In the data rows, 128 means zero.
Here are some numbered points:
[131 117 128 113  92 142 121 125 144 118 116 102  98 140 120 118 151 141 109] 0
[119 103 164 121  85 173 116 143 190 154 125  30  65 125  86 151 159 133  83] 1
[135 114 123 108  90 146 126 123 140 113 116  97  96 142 121 123 151 150 106] 2
[103 184 148 152 145 128 116 100 125 166 173  74 121  87  93 194 128  66 142] 3
[121 132 117 117 115 105 139 136 138 114 128 141 116 120 155 126 146 153 129] 4
[ 98 143 129 119 152  57 186 171 169 134 172 126 108  67 194 190 147 191 140] 5
[123 116 149 119  97 158 105 142 178 137 113  60  84 125  97 116 147 132 100] 6
[187 147 179 210 100  80 153 175 122 125 119 165 135 114  92 131 133  84 147] 7
[139 112 128 117 115 125 111 109  94 100 125 153 135 155 138 115 123 146 137] 8
[157  93 156 148 142 124  91  90  55 100 145 166 166 161 138 138  84 161 148] 9
[140 101 161 168 139 123  65  94  62 128 158 184 163 149 121 153  94 145 151] 10
[124 135 105 107 126 119 136 129 117 113 110 130 133 141 152 116 134 133 125] 11
[143 126  95 103 116 120 147 122 114 104 120 133 130 141 149 113 127 141 131] 12
[135 113 142 143 124 122  84 106  88 119 142 166 144 144 125 125 114 143 142] 13
New points follow, each followed by the numbers of its two nearest points above, nearest first.
[ 92 155 101 105 197 108 177 158 110 140 110  89 173 126 186 169 102 116 118] -> 11 12
[158 141 159 178 103 104 148 155 129 131 110 156 135 125 110 118 144 102 144] -> 7 4
[171 142 156 176  96  91 143 161 120 117 118 164 128 125 106 125 139 100 143] -> 7 4
[133 140 118 124 150 151 118 119 135 151 125 149 121 129 116 117 123  88 130] -> 11 12
[ 98 133 121 127 137 107 147 143 140 124 133 143 131 118 145 122 158 152 119] -> 4 11
[112 139 125 122 164 155 102 115 164 148 121 134 134 114 109 114 117  97 129] -> 11 0
[ 50 149 145 173 206  65 201 176 180 164 168 138 152  41 173 172 167 187 101] -> 5 4
[141 147 123 133 176 162 117 117 141 170 130 146 127 117 106 119 109  70 130] -> 11 13
[110 133 120 124 125 107 141 137 138 120 127 145 125 117 149 121 153 150 122] -> 4 11
[130 149 119 146 187 168 114 106 155 180 130 147 128 108 102 126 105  63 129] -> 3 11
[103 150 133 138 214 181  96 102 191 189 130 132 143  89  92 131  95  60 130] -> 3 6
[ 84 139 146 123 211 179  89 129 211 163 132 117 153  92  90 127  92  76 132] -> 3 6
[136 112 141 142 122 124  87 104  87 117 138 166 145 148 127 128 115 142 140] -> 13 8
